In the rows, zero is written as 128.
Rows swapped in pairs by one turn or mirror: which row each one swaps with:
The rows were stretched afterwards, more along some directions than others.
J158: [124 115 132 138 131 134 140 106 138 154 102 144 139 150 152 129 136 97 137 130 122]
J267: [137 145 140 123 114 123 116 147 110 123 163 113 132 135 89 126 141 174 89 80 132]
J756: [150 128 83 139 120 101 157 121 93 118 134 175 91 120 128 124 150 95 102 127 132]
J641: [106 117 155 119 145 149 133 143 162 103 126 80 155 132 108 122 120 144 183 162 128]
J120: [141 137 136 105 114 122 105 145 116 131 168 125 133 128 87 128 138 180 79 80 127]
J695: [122 123 137 129 133 133 141 107 145 144 100 139 129 158 142 121 155 96 159 142 126]
J739: [112 125 159 114 132 142 137 146 157 97 133 85 156 127 100 125 127 151 196 163 116]
J327: [145 141 135 118 114 132 114 140 109 135 162 129 127 133 82 133 132 172 69 84 132]
J387: [114 110 134 129 144 133 144 110 156 142 98 135 134 144 147 122 137 96 161 133 121]
J322: [109 125 157 125 139 150 134 138 154 95 122 87 149 130 106 126 131 148 193 172 124]
J36: [153 147 138 110 112 115 119 147 120 126 161 130 136 136 82 122 155 178 82 75 122]
J136: [139 152 149 117 114 129 112 138 109 126 161 119 126 134 87 123 132 180 84 82 138]
J227: [150 143 146 107 108 118 110 147 123 124 165 131 133 131 79 134 145 186 88 77 124]
J940: [144 139 133 110 117 116 112 153 126 123 163 121 138 136 79 119 150 175 84 74 127]
J892: [121 116 132 137 135 132 139 105 138 159 95 143 134 149 146 123 134 102 140 117 127]
J85: [142 143 133 130 120 123 113 151 112 124 166 122 137 136 95 122 148 183 77 83 130]
J61: [108 117 155 113 137 144 141 156 165 97 127 81 158 140 99 123 127 146 192 158 119]
J34: [154 133 83 146 124 99 149 120 88 114 131 175 92 115 124 125 160 99 103 132 139]
J702: [136 142 134 103 124 123 113 142 131 127 165 115 129 129 90 119 133 168 81 76 134]
J920: [122 122 141 134 134 136 135 104 140 151 93 141 127 151 143 127 128 96 147 131 129]
J968: [126 124 144 140 136 136 130 103 142 149 100 143 134 153 141 125 144 99 148 128 122]
J749: [153 120 84 149 126 104 158 131 94 119 140 180 92 114 128 132 145 102 103 126 133]
J347: [154 128 89 146 118 100 153 125 88 120 138 183 94 114 122 128 155 105 100 131 132]
J908: [125 121 137 137 135 132 137 105 137 146 96 138 126 151 147 120 142 92 155 118 125]
J367: [164 123 81 154 121 94 154 137 95 121 140 180 102 133 107 120 167 109 93 119 128]
J533: [110 116 145 113 143 144 136 133 154 102 124 84 155 119 104 135 111 137 175 157 123]
J939: [163 125 86 141 117 92 144 126 91 124 138 190 92 112 115 131 154 113 96 117 132]
J57: [158 130 84 140 115 94 159 123 91 112 131 178 97 113 128 126 159 102 107 130 135]
J598: [122 136 144 135 136 138 132 106 140 148 99 141 126 155 151 121 138 108 150 117 129]
J801: [104 107 151 119 135 145 131 149 167 107 135 81 167 130 102 126 119 141 181 163 121]
J143: [117 121 139 132 142 136 133 102 150 145 92 131 132 149 148 124 142 100 155 134 124]
J9: [117 120 135 144 153 141 139 101 146 147 91 133 128 155 159 118 135 105 145 130 132]
J659: [161 117 88 145 111 99 146 128 89 133 150 186 94 119 119 133 155 110 88 115 135]
J683: [161 124 84 137 112 91 153 131 94 118 134 186 105 114 116 132 149 106 108 131 131]
J995: [160 114 85 143 115 91 153 127 89 120 136 186 100 110 126 136 148 99 100 123 131]
J474: [94 124 147 114 142 150 148 146 160 98 118 73 163 126 117 117 120 142 187 160 119]
J557: [153 128 83 138 114 96 153 135 94 119 139 175 103 114 129 126 151 104 101 121 126]
J427: [127 121 143 141 138 132 141 117 148 147 98 141 132 156 144 123 145 106 163 126 123]
J298: [105 130 152 127 135 150 145 143 149 91 123 81 157 135 110 118 132 151 187 164 128]
J922: [145 146 137 108 122 128 117 135 119 126 157 126 137 133 84 124 138 175 77 82 128]
J966: [156 121 80 150 122 92 143 133 95 127 141 183 102 120 120 132 164 106 102 127 129]
J937: [137 144 140 116 117 134 113 138 116 131 160 117 131 137 78 116 136 173 79 84 131]
J839: [102 113 151 110 144 143 140 143 164 100 121 79 159 125 111 128 124 137 190 166 120]
J233: [125 122 133 140 147 131 136 103 141 151 93 144 115 156 145 127 141 97 148 129 136]
J542: [145 146 133 117 106 116 111 142 110 129 159 123 120 135 85 123 146 176 82 70 134]
J571: [111 126 147 118 150 146 140 134 161 100 111 81 152 140 97 117 125 138 184 159 127]
J788: [104 118 147 117 142 150 151 152 165 96 126 78 167 128 116 120 121 150 176 156 120]
J370: [112 123 147 110 135 143 141 147 163 93 126 83 169 123 102 127 122 149 187 155 114]
J74: [145 140 137 114 111 122 107 146 112 129 168 124 126 133 78 129 152 172 81 80 128]
J10: [154 123 90 133 117 98 143 126 99 121 144 185 102 119 124 133 165 110 98 130 127]
J279: [127 124 134 134 134 136 142 102 144 149 93 143 132 150 149 127 145 100 151 129 125]
J828: [111 109 153 118 147 143 138 149 167 102 130 87 163 125 107 131 114 137 185 166 111]
J130: [162 125 88 147 115 94 150 133 91 121 146 179 97 122 115 130 162 106 95 127 129]
J180: [124 124 139 142 139 134 136 106 142 148 93 137 138 155 145 123 149 97 149 131 126]

Swapped with J922: J298
Swapped with J322: J36
Swapped with J267: J533

Rows swapped in pairs by one turn or mirror: which row each one swaps with:
The rows were stretched afterwards, more along some directions than others.
J134: [102 114 106 130 112 104 158 153 180 78 129 94 90 110 171 134 162]
J90: [156 101 174 138 110 115 137 100 179 113 126 145 146 150 136 143 144]
J93: [135 83 147 111 114 119 125 103 182 83 116 127 112 137 125 155 115]
J815: [160 118 152 126 82 120 121 109 163 103 163 147 134 93 140 157 174]
J582: [131 125 106 133 100 101 90 102 181 86 106 106 100 125 150 168 152]
J608: [158 135 127 141 98 129 133 128 167 126 105 119 138 120 174 112 163]
J401: [149 118 91 145 125 104 97 131 176 76 124 140 109 94 195 151 170]
J269: [144 119 137 128 74 131 97 93 184 85 117 122 120 115 122 162 148]
J400: [132 97 134 156 134 121 152 118 168 94 102 121 159 144 165 106 158]
J391: [152 120 135 127 85 116 125 117 184 93 121 113 103 106 174 116 193]
J741: [136 122 142 156 133 94 138 104 153 92 103 125 138 132 191 139 163]
J288: [129 118 93 135 128 77 137 143 159 126 114 112 131 143 187 139 171]
J724: [140 116 126 139 107 84 102 111 179 86 104 124 96 115 173 157 166]
J424: [119 107 106 162 125 112 138 127 159 87 109 101 168 136 181 111 180]
J451: [129 105 118 154 128 81 140 118 179 70 114 92 126 127 224 158 164]
J287: [115 88 106 127 99 92 136 158 206 103 128 117 138 102 176 156 180]
J883: [128 110 111 118 111 129 123 159 188 101 100 107 107 146 175 117 128]
J140: [149 123 154 142 113 139 121 98 156 100 133 156 111 89 147 160 144]
J335: [111 127 103 132 129 123 142 150 167 99 106 112 102 109 177 136 114]
J973: [171 115 175 98 100 133 103 110 190 130 111 158 107 134 111 165 116]
J167: [138 110 154 103 71 132 145 143 167 129 145 115 140 125 138 136 180]
J467: [125 92 117 88 104 114 149 157 186 124 117 89 146 159 156 137 143]
J837: [144 102 144 148 77 122 99 108 188 79 128 145 113 90 131 171 135]
J622: [138 119 109 128 83 113 116 154 184 110 110 98 142 122 177 148 169]
J713: [155 106 156 122 107 116 118 118 201 118 100 156 115 94 133 160 150]
J676: [113 114 116 132 106 109 146 114 180 86 98 102 71 157 138 126 103]
J19: [160 128 158 106 95 127 128 116 150 121 156 143 115 116 150 152 176]
J955: [143 127 149 120 107 112 126 97 178 97 114 134 87 108 118 157 166]
J554: [125 104 116 127 78 117 142 150 197 87 131 89 145 121 169 150 136]
J217: [133 110 140 75 112 118 156 128 187 119 132 125 102 132 127 186 130]
J640: [133 93 119 147 121 92 125 108 172 91 139 160 111 98 147 164 151]
J272: [138 115 150 108 77 123 150 110 174 141 137 138 126 123 122 154 160]
J506: [159 146 138 116 90 136 103 101 174 135 100 151 97 103 111 141 133]
J325: [120 123 108 121 132 137 143 139 183 106 93 129 102 116 144 127 126]
J256: [151 122 128 157 96 94 104 123 181 137 125 146 130 126 141 148 142]
J330: [119 129 108 129 110 108 116 154 171 101 104 109 76 111 192 134 160]
J864: [151 100 135 131 65 106 121 104 209 108 146 135 134 93 150 161 193]
J882: [143 116 124 118 105 123 130 135 168 94 136 118 123 137 185 127 184]
J960: [118 119 91 127 106 101 129 145 171 127 113 99 102 146 163 142 102]
J810: [150 159 147 110 101 127 118 113 158 131 113 142 54 122 121 146 105]
J805: [130 93 106 129 77 98 135 148 221 84 140 107 128 98 160 162 133]
J112: [154 99 120 112 121 118 116 102 191 105 109 149 116 108 129 174 112]
J516: [125 106 111 133 71 112 119 115 198 107 113 107 122 115 111 150 148]
J601: [120 106 106 121 109 101 135 135 180 63 131 95 97 99 172 183 130]
J192: [129 113 120 127 79 118 136 134 178 113 147 136 142 95 166 133 205]
J611: [144 110 141 98 67 102 123 124 199 112 150 109 105 120 138 163 155]
J103: [129 95 157 128 133 111 152 119 181 98 123 120 139 113 171 161 170]
J362: [134 92 154 138 129 128 142 108 161 69 102 121 138 128 157 135 157]
J654: [120 109 124 137 137 108 164 116 157 75 102 106 113 136 194 140 138]
J98: [113 81 106 133 133 102 139 123 203 58 98 89 137 133 178 142 154]

Swapped with J882: J90
Swapped with J516: J601
Swapped with J451: J864
Swapped with J330: J713

Rows swapped in pairs by one turn or mirror: which row each one swaps with:
The rows were stretched afterwards, more along some directions than others.
J214: [107 96 131 110 86 144 149 129 118 69 102 173 108 139 201 82 163 86]
J848: [113 115 101 141 109 180 116 141 87 130 129 126 138 153 205 87 163 86]
J166: [118 143 156 141 105 175 132 121 112 81 110 135 103 132 189 58 151 92]
J377: [105 109 124 153 113 154 140 124 74 69 140 115 66 118 167 87 105 82]
J869: [124 118 110 130 108 178 143 101 112 107 117 98 99 127 155 87 112 86]
J352: [107 106 132 146 109 151 145 130 68 74 144 121 59 125 174 71 120 78]
J929: [100 136 131 127 127 154 161 131 117 105 129 146 139 119 143 108 157 88]
J990: [117 128 146 135 111 180 104 115 104 109 113 144 91 142 217 67 161 72]
J914: [102 107 121 154 114 155 113 116 78 104 125 105 99 104 185 100 133 62]
J66: [109 88 137 154 118 161 151 128 100 56 104 142 57 115 181 63 128 60]
J782: [123 143 158 144 103 174 116 117 116 83 121 148 117 134 180 78 159 81]
J624: [75 137 127 168 97 148 151 136 82 81 107 74 105 125 190 78 155 74]
J512: [94 127 100 149 81 143 162 143 101 71 102 104 114 133 194 75 152 69]
J862: [96 96 154 133 77 153 174 123 101 75 118 148 88 115 169 80 158 87]
J895: [107 145 98 141 113 136 131 129 106 88 126 67 68 117 154 93 117 95]
J60: [125 117 107 129 117 175 145 99 109 110 120 100 99 123 145 90 110 86]
J840: [127 113 137 118 92 155 113 137 106 98 115 150 82 134 172 97 138 76]
J947: [113 114 132 161 110 132 133 139 82 73 149 124 89 112 145 101 102 91]
J643: [86 146 158 139 112 169 165 135 111 107 109 128 113 154 204 34 162 78]
J393: [118 124 103 131 114 181 117 144 91 141 131 139 146 155 201 88 168 91]
J250: [108 96 130 142 105 148 142 127 78 62 142 132 60 117 165 86 117 84]
J127: [75 146 121 148 144 173 158 101 95 124 136 78 127 121 166 86 153 91]
J813: [107 144 118 166 118 180 139 131 91 101 108 82 101 117 200 67 114 85]
J963: [89 96 147 136 89 156 159 129 120 88 120 135 116 119 165 110 168 113]
J466: [102 148 108 158 97 131 149 130 99 66 114 75 60 135 164 72 127 66]
J339: [83 138 115 158 86 139 159 139 89 77 105 87 113 133 189 80 156 70]
J591: [114 115 110 144 105 171 115 139 91 121 134 129 147 154 193 104 158 93]
J595: [90 157 151 166 124 118 138 119 100 98 140 81 128 117 137 112 115 103]
J790: [107 101 119 124 83 153 171 125 87 76 119 113 68 103 174 65 129 81]
J971: [97 125 142 139 143 136 132 92 99 90 133 124 110 124 144 116 130 83]
J681: [104 118 122 153 105 145 133 113 73 82 122 107 74 111 189 76 130 43]
J938: [95 122 101 164 124 117 147 116 84 98 130 77 90 124 144 120 92 81]
J989: [88 131 148 178 109 151 150 126 78 73 114 82 77 111 167 73 140 60]
J679: [91 119 147 176 113 161 140 122 83 72 114 93 72 102 172 74 139 61]
J47: [100 86 145 120 86 136 158 139 122 47 100 196 84 136 200 69 165 76]
J692: [106 149 101 142 116 123 140 127 103 87 130 63 69 117 143 93 113 94]
J818: [89 97 151 137 82 159 168 122 112 85 118 143 104 118 167 93 168 97]
J830: [77 141 119 141 149 176 161 102 89 123 132 76 113 127 182 65 147 99]
J27: [99 103 138 130 76 153 176 122 89 76 116 125 76 113 177 69 143 81]
J285: [114 90 122 139 113 154 100 129 118 102 136 135 120 98 150 154 149 101]
J326: [104 128 130 142 115 187 116 110 99 113 110 145 85 136 227 58 167 67]
J386: [119 108 109 118 108 171 140 97 98 121 131 82 97 113 138 111 113 111]
J921: [96 116 105 135 114 189 138 157 96 133 124 129 135 156 217 62 166 94]
J63: [76 136 139 170 104 149 149 130 81 77 108 71 87 115 176 74 148 76]
J470: [90 92 144 131 97 159 153 131 127 86 117 152 121 117 169 109 176 112]
J505: [98 123 141 122 142 161 120 91 101 97 121 142 118 120 155 113 146 90]

Swapped with J895: J60
Swapped with J166: J127
Swapped with J214: J681
Swapped with J250: J848

